Each row is where one point has got to under a steady rotation. How many steps took it there?
The counts run from 0 to 1036.
[185 137 162 167  97  98 129 130 134 157 128 135 161 125 133 150 148 115
 173 114 178 106  89  89 102 155 106 135 164 135 101 171 118 161 116 123
 128 116 102 139  96 100  91  82 154 149 122 128 157 113 106  94 117 132
 162 154 142 120 153 178 146  81 136 149 109 102 125 181 116  94 142 126
 128 110 118 103 102 107]
820
[117 139 102  92 165 132 129 153 116 135 170 145 117 112 113 121 166 174
 132  96  93 130 111 139 116 167  83 120 108 116 167 145 169 120 158 145
  91 154 147 118 109 141 110 126 102  91 135  56 128 107  87 167 112 136
 116 127  88 123 117 167 115 152 151 118 108 189 107 154 154 134 116  75
 104 126 168 105 152  90]
813
[149 134 108 113 115 132 120 105 150 166 119 130 153 115 115 123  97  82
 133 138 145 160 145 152 119 101 132 151  98 129 100 144 131 115 157 101
 135 116 140 134 116 202 210 140  87 183  95 142  81 103 127 100 167  70
 109 108  99 147 138 129 114 179 144  90 130 107 130 155 140 129 139 114
 120 113 100 188 125 128]
967
[153 135 110  81 134 128 131 122  97 160 137 151 156 136 153 141 172 141
 142  59 116 132  69 128 111 149  87 141 147 125 112 146 148 169  99 143
 112 180 116 134 111  79  67 109 122 107 103 106 113 121 103 115 121 104
 102 147 138 120 160 175  89 101 117 144 119 142 147 152  87  86  97 115
 129 121 157  59 137 134]
565
[120 123 141 185 100  86 129 130 150 135  72  79 147 155  87 111  85 118
 112 181 128 130 194 163 107  83 152 161 100 133 107 147  92 114 118 109
 156  86 136 128 138 144 138 177 133 172 125 177 147 140 170 128 132 133
 133 130 125 138 113 101 159 124 120  90 147 120 135 160 139 183 151 116
 116 128 120 156 110 168]
393
[142 128 175 178  85  94 133 126 135  97 142 124 122 133 127 143 132 123
 134 159 142  91  93  97 158 136 128 103 161 144 146 157 109 139  86 129
 134  90  97 145 133  95 112  82 173 130 146 135 184 147 141 122 103 175
 157 143 145  87 128 133 173  72 130 168 130  90 112 106 130 123 167 168
 161 121 127  93 115 120]
1004
[154 103 151 143 116 144 139 116 150 149 113 112 169 139 140 127 128  78
 141 119 150 141 124 125 127  97 141 133 126 152  94 162  98 109 128 120
 142 103 102 113 104 174 185 108 133 206  91 179  87 102 147  90 179 121
 138 118 131 136 135 104 130 155 151 105 150 110 141 143 134 148 129 164
 135 122  89 199 103 144]
230
[155 103 146 134 110 135 112 128 118 112 151 122 103 117 148 112 149 145
 114 113 104 112 126  99 167 147  96 106 168 116 137 105  96 132  86 156
 111 137  99 159 164  68  60 119 150  93 135 141 130 157 145 127 107 175
 133 131 170 111 131 121 134  86 130 193 110  95 135 106  86 116 121 149
 151 134 140  60 140 114]
979
[178  80 136 168 123 112 107 129 152 165 107  91 157 119  96 131 118  93
 141 127 132 147 204 135 139  88 123 146 138 118  80 117  84 147 132 123
 176 128  92 149 128 132 107 147 130 173 147 150 118 129 152 102 127 151
 158 124 151 175 121 102 136 126 130 150 119  98 136 176 156 169 154 147
 103 147 103 153  92 134]
368
[119 172 131  66 122 131 123  94 150 133 175 164 125 134 130 137 152 134
 145 140  96 127  69 125 122 181  87 116 103 143 160 167 154 111 162 135
  63 116 124 102 100 162 145 112 105 107  91  93 113 108  98 127 144  93
 103 138 103  82 143 140 141 153 156  98 145 155 130 114 113  82 145 101
 145 119 139 121 182 121]
355
[ 92  87 100 125 129 148 136 133 111 103  97 108 150 156 120 121 100 102
  90 122  99 158 169 155 155  55 169 126 116 146 105 109 120 124  87 150
 161 137 130 171 145 130 155 170 131 147 118 172 122 157 188 146 141 142
  86 124 126 177 122  63 100 126  98 122 145 122 148 100 132 169 125 159
 133 135 134 156 126 171]
851
[123 182 138  79 135 114 112 119 157 143 171 140 119 114 128 134 134 135
 149 146  96 131  94 135 112 181  90 121  87 120 162 160 154 128 179 117
  72 110 124  93  90 170 145 130 102 106  96  96 110 101  85 117 134  86
 113 130  92  81 131 144 145 159 157  84 152 160 124 138 134  94 138  82
 135 121 133 123 159 115]
354
[117 127 129 137 114 117 125 124 137 148 103 130 119  99 177 130  68  73
  91 145 178 136 135 121 122  88 162 138 126 136 114 113 115 127 123  96
 149 115 135 133 137 163 242 127 122 192 113 159  99 162 113 122 162  90
 139 118  96 118 154 126 101 128 118 113 123 100 125  87 134 134 147 146
 135 126 113 162 107 160]
252
[157 131 162 165  94 110 148 117 148 138 133 117 148 160 137 158 150 104
 165 139 156 101  75  95 114 137 115 124 159 155  88 179 109 160 101 127
 134 101  89 135 108  90  90  82 168 149 115 150 168 118 126  72 122 130
 141 164 155 106 145 143 152  81 140 150 147 101 129 149 112  99 149 159
 156 114 116 112  97 134]
86
[150  98 143 183 135 120 139 171 131 150 101 130 142  97 125 121 125 113
 133 107 210 119 136 113 113 104 132 132 155 132 121 131 131 130 118 110
 156 130 133 127 108 150 186  93 128 188 157 125 138 129  97 146 143 159
 179 111  99 146 132 157 122 121 132 157  94 138  97 145 189 175 127 139
  90 122 123 158  67  99]
940
[ 75 147 144 101 164 127 148 136 123  93 144 126 102 162 149 126 151 179
  98 121  66 102  91 134 134 163 109 102 102 125 171 139 137 125 109 148
  90 124 135 103 120  98  77 149 121  94 118 112 131 144 114 176 106 166
 125 119 114  85 111 117 124 141 122 119 153 214 131  91 115 146 108 114
 122 139 160  83 154 157]
401
[163 152 161 149 101  92 130 100 159 150 135 125 146 146 130 163 145 113
 170 145 127  97  87  90 105 161 100 120 148 148  96 169 100 175 106 125
 121 112  78 124 115  77  73 103 153 125 109 140 154 123 105  69 112 125
 152 163 159 101 141 142 147  83 130 155 142 110 141 152  98  81 157 148
 144 124 109  79 112 145]
291
[148 142 161 158 104  90 149 119 149 154 109 115 146 154 143 163 135  96
 164 137 159 112  88  89 106 115 126 132 158 159  69 170 117 169 116 112
 158 116  86 125 100  89 102 100 168 162 109 151 155 133 101  75 114 127
 144 162 149 115 155 150 143  84 117 154 149 115 139 150 120 104 154 162
 133 115 116 101  92 156]
87
[131 114 148 207  88 103 137 126 140 112  84  90 134 146 118 131 103  99
 120 174 167 117 147 124 132  89 153 138 144 133 102 142  94 123  92 119
 156  85 124 159 145 134 148 130 158 176 145 182 165 154 169 116 136 152
 152 131 139 138 133 103 166 105 124 135 139  82 121 128 132 164 159 171
 131 119 113 152  89 147]
596
[152 126 136 187  97  94 145 130 135 162  96 119 161 131 111 137 108  94
 145 126 209 123 123 115  88 104 144 159 145 143  94 174 130 135 127 105
 151 114 120 136 108 146 169  92 143 190 129 137 161 121 111 108 135 123
 160 131 102 154 147 166 135 111 134 120 115 105 107 167 163 143 142 137
 111 101 112 165  80 109]
412
[108  93 112 103 165 167 158 142 123 100 140 113 158 157  91 117 178 151
 133  91  91 151 117 164 136 136 113 123  88 140 151 160 142 103 137 150
 121 117 149 130 109 172 115 128 100 129 129 128 118  99 160 177 136 168
 121 122 114 156 107 104 122 174 151  91 140 178 129 149 168 193  99 119
 103 124 135 181 146 100]
281
[157  79 145 146 141 154 137 145  96 147 114 136 145 115 168 105 153 135
 123  59 179 132 122 101 131 114 120 133 188 118 104 116  88 125  62 151
 147 165 117 145 153 102 144  98 135 178 120 156 101 146 141 130 142 163
 168 116 160 146 143 145  92 101 112 176  94 122 134 118 107 146  88 157
 116 130 131 109  80 129]
180
[141  83 103 112 149 143 112 160 105 164 114 139 131  81 158  95 108 107
 109  70 170 155 155 121 130  75 131 133 152 108 116  88 117 123 111 135
 159 175 133 151 141 153 193 124 119 182 136 133  89 147 121 141 151 123
 137  91 107 161 149 143  79 138 112 158  72 119 122 121 150 164 105 137
 113 132 120 152  86 122]
711
[148  69 127 159 118 153 125 128 128 118 125 103 139 127  96  78 134 127
 121 116 130 145 184 163 144 106 130 148 115 109 129 129  95  71 110 150
 125 125 158 158 156 173 146 136 104 169 133 168 100 107 194 144 160 158
 135  99 144 159 111 105 145 172 158 107 119  96 140 150 126 198 109 129
 112 111 113 171 125  99]
715
[147 129 125 152 106 119 139 111 128 175  79 120 158 132 157 120 108  86
 129 106 179 138 121 126  86  88 140 167 152 137  63 151 103 140 103 123
 158 139 118 138 124 136 167 130 129 197  87 187 102 137 128  86 156  86
 130 129 137 151 157 143 103 106 107 119 131 104 153 155  99 127 123 133
 142 108 106 133  80 158]
641
[117 167 119 121  93  88 120 102 139 100 133 112 112 143  87 127  95 128
 118 204  82 136 153 169 127 133 128 143  73 122 160 156 142 110 134 128
  94  84 167 150 149 147 121 163 111  88 111 140 160 131 165 131 128 108
  82 141 109 111 111 119 169 125 135  82 153  93 145 123 102 126 165 101
 157 100 137 123 185 135]
926
[129 169 137 115 117  86  99 122 171 126 177 126 100 115 100 144 122 142
 145 185  83 118 150 124 142 177  92 108  90 114 174 137 152 127 189 119
  87  99 103 111 104 148 113 134 122  90 138  85 148 120  89 132 115 122
 137 125  98  93 127 139 171 143 164 120 138 139 106 136 146 114 173  94
 124 135 127 115 166  97]
882
[167 101 105 117 114 121  94 124 149 137 147 113 134 115  59 111 115 104
 135 150  94 163 212 157 153 117 118 137 107 105 116 122 139 114 164 126
 137 121 120 174 141 172 127 150 106 124 155 122 132 116 171 117 127 129
 101 127 127 173 117 112 150 156 153 133 113  69 123 171 149 150 161 107
 125 122 121 176 148  91]
900
[ 90 111 114 145 142 140 163 136 109 124  66 115 161 166 131 106 124 114
  98  94 142 139 137 164 102  70 157 153 110 143 109 152 120 106  90 136
 147 133 163 130 130 156 162 152 113 173 104 179 118 132 156 164 157 132
 114 119 111 162 133 116 102 136 107  74 144 167 145 129 132 187  94 122
 109 116 140 171 104 173]
461
[116 175 103  91 107  97 143 113 128 141 127 141 140 150 110 158 131 157
 150 139 101 130  81 166  93 162 109 141  84 136 136 172 179 149 139 117
  95 119 150 135 101 127  90 132 115  84 109 100 175 114 106 133  98  89
  86 153  89 119 147 161 130 125 132  89 144 148 133 149 115  87 142  80
 129 102 171  87 172 134]
745
[131  91 108 129 160 153 139 150 134 147 124 102 170 144  81 114 172 151
 149  86 112 144 156 167 109 117 106 152 100 127 108 150 145 108 141 148
 125 139 145 127 110 164  99 143 104 139 141 119 118  92 154 140 135 161
 117 120 116 174 102 123 118 173 157 101 119 168 121 194 159 186 104  99
  80 119 137 185 125  94]
487
